In the rows, zero is written as 128.
Turns in one plane each, and the order they were made in; the first pair answered:
turn q436:
[112 129 132 109 116 127 113 128 130 140 112 112 117 106 102  77] => [ 92 139 127 108 119 130 112 134 137 140 114 124 107 115 114  87]
[133 129 127 137 122 133 131 121 117 113 120 113 150 123 117 129] => [104 145 126 133 128 139 127 131 125 113 125 130 134 137 134 135]
[114 128 119 118 133 133 154 123  88 133 139 145 144 160 114 148] => [123 113 122 136 149 142 155 119  94 144 137 155 137 157 123 138]
turn q461:
[ 90 151 129 125 125 131 107 136 136 132 114 127 110 131 114 109] => [160 137 130 145 135 122 129 120 140  93 132 123 124 117 149 130]
[132 140 135 135 128 146 153 133 122 105 159 126 139 150 146 137] => [114 123 139 141 139 161 145 134 113 144 146 137 130 156 123 124]
[100 124 123 139 136 132 145 133 119 131 148 146 122 145 136 152] => [107 128 123 133 135 129 146 132 121 124 150 143 124 145 139 155]
turn q894:
[134 145 132 118 134 122 143 117 136 129 139 125 144 139 127 135] => [135 144 131 120 138 121 144 116 134 129 137 127 147 141 126 136]
[137 149 123  98  82 101 116 127 122 120 104  85 141 108  88  99] => [161  86 139 133 108 128 133 123  95 165 115 124 156 134  76 131]
[154 129 121 123 120 109 128 120 138 113 116  95 136 115 118 103] => [159  90 132 143 139 132 138 124 126 149 125 126 143 134 115 129]
Then:
Each pair is 2 to 4 turns apart.
[127 115 118 139 130 139 128 132 140 124 118 148 107 114 146  95] => [137 121 115 135 122 131 129 128 139 113 118 139 114 106 145  93] : q894 q461 q461
[111 160 121 106 119 120 110 128 155 119 119 123 102 114 122  88] => [116 131 128 123 131 134 109 122 150 151 110 137  98 118 107  79] : q461 q461
[104 123 128 120 134 131 127 146 110 139 135 158 132 151 111 153] => [ 96 148 121 104 121 117 125 150 117 120 134 143 130 145 113 145] : q461 q894 q461 q461
[111 128 127 135 140 159 113 114 145 148 138 148 110 135 150 127] => [137 115 128 129 129 151 108 100 138 155 119 122 123 120 120 100] : q436 q461 q436 q436
[ 80 163 131 134 154 116  96 142 152 117 128 141  85 141 170 131] => [147 155 127 104 108  79 103 129 122  83 127  80 140 108 120 136] : q461 q436 q461 q461
[131 105 134 145 151 147  99 126 137 158 113 139  92 150 124  88] => [ 88 152 118  99 105 126 104 157 126 123 131 123 110 163 113 130] : q436 q461 q461 q436
[ 95 156 123  81  97 110 121 145 110 104 119 113 134 138 114 143] => [176  95 138 124 128 121 124 108 109 129 101 113 142 111 104 103] : q436 q436
[151 116 134 135 128 130 114 128 130 142 131 125 105 116 148 114] => [144 135 125 111 107 117 118 138 124 119 140 109 118 119 139 137] : q461 q461 q894 q436
[169 136 139 119 142 119 131 104 154 108 120 102 123 101 143 100] => [112 150 136  98 130 124 114 120 151 132 106 101 111 110 114  86] : q461 q461 q461 q461
[156 122 144 145 147 150 148 117 133 122 138 147 125 134 155 149] => [125 115 147 143 150 163 136 123 126 156 121 157 117 142 128 134] : q461 q461 q461
[173 110 130 131 136 114 120 115 135 126 106 111 124 101 113  92] => [122 148 126 134 155 128 121 130 160 110 125 138  92 124 165 111] : q436 q436 q461
[148  64 150 133 115 150 135  97 119 141 115 134 166 118 108 128] => [127  75 153 143 132 162 141 110 127 135 140 167 151 141 141 160] : q461 q461 q436 q461
[104 162 111 108 103 119 128 143 120 118 136 117 133 135 117 149] => [136 132 122 154 151 140 132 122 144 127 134 148 106 133 163 131] : q436 q461 q461
[154 113 140 145 125 130 156 131 116 113 158 149 148 147 149 188] => [ 70 173 128  93  96 114 119 146 128 111 126 120 124 135 120 137] : q894 q894 q461 q461
[168  86 116 118 134  96 117  85  90 119 128 114 159 109  95  81] => [141 145 104 108 126  90 136 110 105  58 173 131 149 134 161 147] : q436 q461 q461 q461
[120 133 125 130 140 129 129 125 141 139 113 130 117 115 135 108] => [122 144 121 113 118 116 137 134 125 121 126 119 137 120 127 141] : q461 q436 q894 q436
[186  92 138 160 149 138 144 108 126 141 133 131 140 122 137 127] => [129 108 131 127 109 136 147 141  94 153 140 132 161 150  95 169] : q436 q894 q461
[139 119 134 141 108 136 128 103 115 179 116 142 159 116 112 129] => [154 138 131 147 125 127 123  91 143 148 115 136 137 101 156 107] : q461 q436 q894 q461
[123 147 129 107 102 114 126 133 129 131 113  98 125 103 153 115] => [108 137 129 110 107 125 121 133 124 157 106 106 119 108 135 102] : q461 q461
[106 119 129 138 171 143 122 130 130 145 130 162  92 141 145 131] => [168  98 132 131 145 122 142 124 106 115 146 137 139 131 130 167] : q436 q436 q461
[109 159  98 115 150 116 131 124 155 124 125 117 102 122 163 111] => [141 144 100 114 142 111 128 109 149 119 118  98 115 103 148  94] : q436 q461 q461
[ 77 140 112 102 114 121  97 115 130 134  92  98 115  99 125  95] => [113 156 105 101 106 107 122 116 136  79 126  99 129 100 168 144] : q461 q436
[169 128 144 178 137 123 127  91 163 105 107  95 112  87 189  89] => [140 103 147 152 109 125 111 100 125 164  78  76 138  87  99  64] : q461 q436 q461 q461
[144 103 130 127 121 139 153 142 122 113 154 137 122 146 151 151] => [101  97 130 116 114 148 139 151 115 147 135 138 117 152 112 132] : q436 q461
[144 125 123 133 116 126 132 117 121 117 143 120 137 116 120 139] => [127 138 121 123 112 122 129 123 119 116 141 115 135 120 116 137] : q461 q461
[122 136 131 117 132 128 116 138 161 124 135 132  96 115 163  96] => [170  82 139 131 126 133 134 131 123 147 140 135 136 120 126 125] : q461 q436 q894
[176 104 152 130 137 137 153 121 118 126 141 129 165 121 126 132] => [ 93 143 142  98 115 138 142 153 114 137 144 133 153 145 112 150] : q436 q461 q461
[115 110 120 114 110 139 103 131 117  99 155 126 114 140 121 175] => [134 102 123 133 130 145 107 119 131  94 154 137 101 136 148 168] : q436 q461 q461
[ 65 142 104 115 140 134 112 142 144 145 110 148 104 145 126 110] => [185  94 113 146 152 121 128 101 144 119 109 126 133 106 133  97] : q436 q461 q461
[112 113 129 116 124 115 107 141  97 140 132  94 133 110  73 107] => [151  84 136 150 143 129 135 134  90 132 164 124 146 128 108 158] : q461 q894
[154 125 125 131 117 116 123 117 105  98 130 139 144 118 127 128] => [142 120 128 148 139 129 119 119 115 110 130 161 123 125 148 123] : q436 q436
[ 77  88 139 142 130 151 102 134 117 180 110 160 116 163 113 126] => [153  61 146 173 146 148 123 111 120 155 126 163 130 150 148 145] : q461 q461
[163  94 135 133 138 109 125  98 143 136 124  98 128  99 100  91] => [114 143 124  91 101  91 123 124 135 108 138  82 141 112  95 124] : q461 q894 q461
[112 132 120 113 101 120 131 149 118 136 129 114 134 145 123 149] => [132 123 126 127 115 127 141 147 121 129 139 127 133 148 148 164] : q461 q436
[151 138 133 143 111 121 110 108 157 119 116  90 111 104 122 137] => [125 145 132 130  96 121 119 131 139 126 131  98 126 128 107 176] : q894 q436
[134 108 130 113 123 131 100 133 118 148 103 108 152 102  88 100] => [ 90 148 124 121 140 141 118 161 131 117 147 151 130 139 159 167] : q894 q461 q894 q436
[164 133 120 123 116 125 126 115 159 116 134  82 127  73 149 106] => [125 153 117 104 107 122 116 126 160 122 126  75 119  77 135  97] : q461 q461
[119 111 141 129 107 136 152 143  92 155 150 146 138 153 112 170] => [138  97 145 136 110 137 153 136  90 160 145 145 142 147 108 160] : q436 q436
[148 115 135 122 105 125 140 133 107 129 136 123 159 131  99 155] => [148  97 144 155 142 147 138 121 124 150 131 149 132 135 126 139] : q436 q436
[ 83 137 130 104 130 141 110 137 114 150 109 119 135 141  96 121] => [167 119 136 131 139 135 141 118 115 107 143 125 155 136 144 166] : q461 q894
[124 109 135 162 156 136 108 104 141 144 135 143 114 143 153 128] => [115 104 131 137 129 126  98 111 121 164 120 118 135 135  96 116] : q461 q461 q436 q461
[144 137 131 118 116 115 132 122 127 114 122 109 137 121 124 127] => [120 131 135 136 142 134 127 123 140 136 121 139 110 132 144 118] : q436 q461 q894 q461
[160 139 121 118 121 104 122 116 142 111 111  90 113  90 121  81] => [ 85 126 128 136 143 147 142 154 124 156 147 164 100 162 134 156] : q894 q436 q894 q436
[141 100 126 141 147 137 136 111 120 145 134 130 133 134 134 127] => [101 114 122 125 138 136 125 122 119 158 127 127 125 141 115 118] : q461 q461 q461
[144 129 140 144 145 137 133 109 131 102 127 118 102 110 179 123] => [170  99 146 145 134 138 145 110 101 116 134 116 133 116 147 149] : q436 q894
[122 145 150 128 159 133 127 121 112 143 132 141 108 158 143 133] => [131 138 149 107 135 124 124 119  92 146 120 115 132 146  99 125] : q436 q461 q894
[111 152 130 128 136 165 116 133 144 138 153 165  98 131 124 113] => [112 161 126 117 127 156 107 129 146 133 141 147  97 119 112  93] : q436 q461 q436
[105 135 120 112 119 130 139 120 137 117 133 137 127 130 135 168] => [139 105 123 124 123 133 146 111 123 128 128 134 141 123 119 166] : q461 q436
[140 119 117 117 110 113 125 107 130 117 130 119 134 104 135  97] => [103 121 118 126 126 131 118 115 138 141 129 147 111 120 142  96] : q461 q436 q436
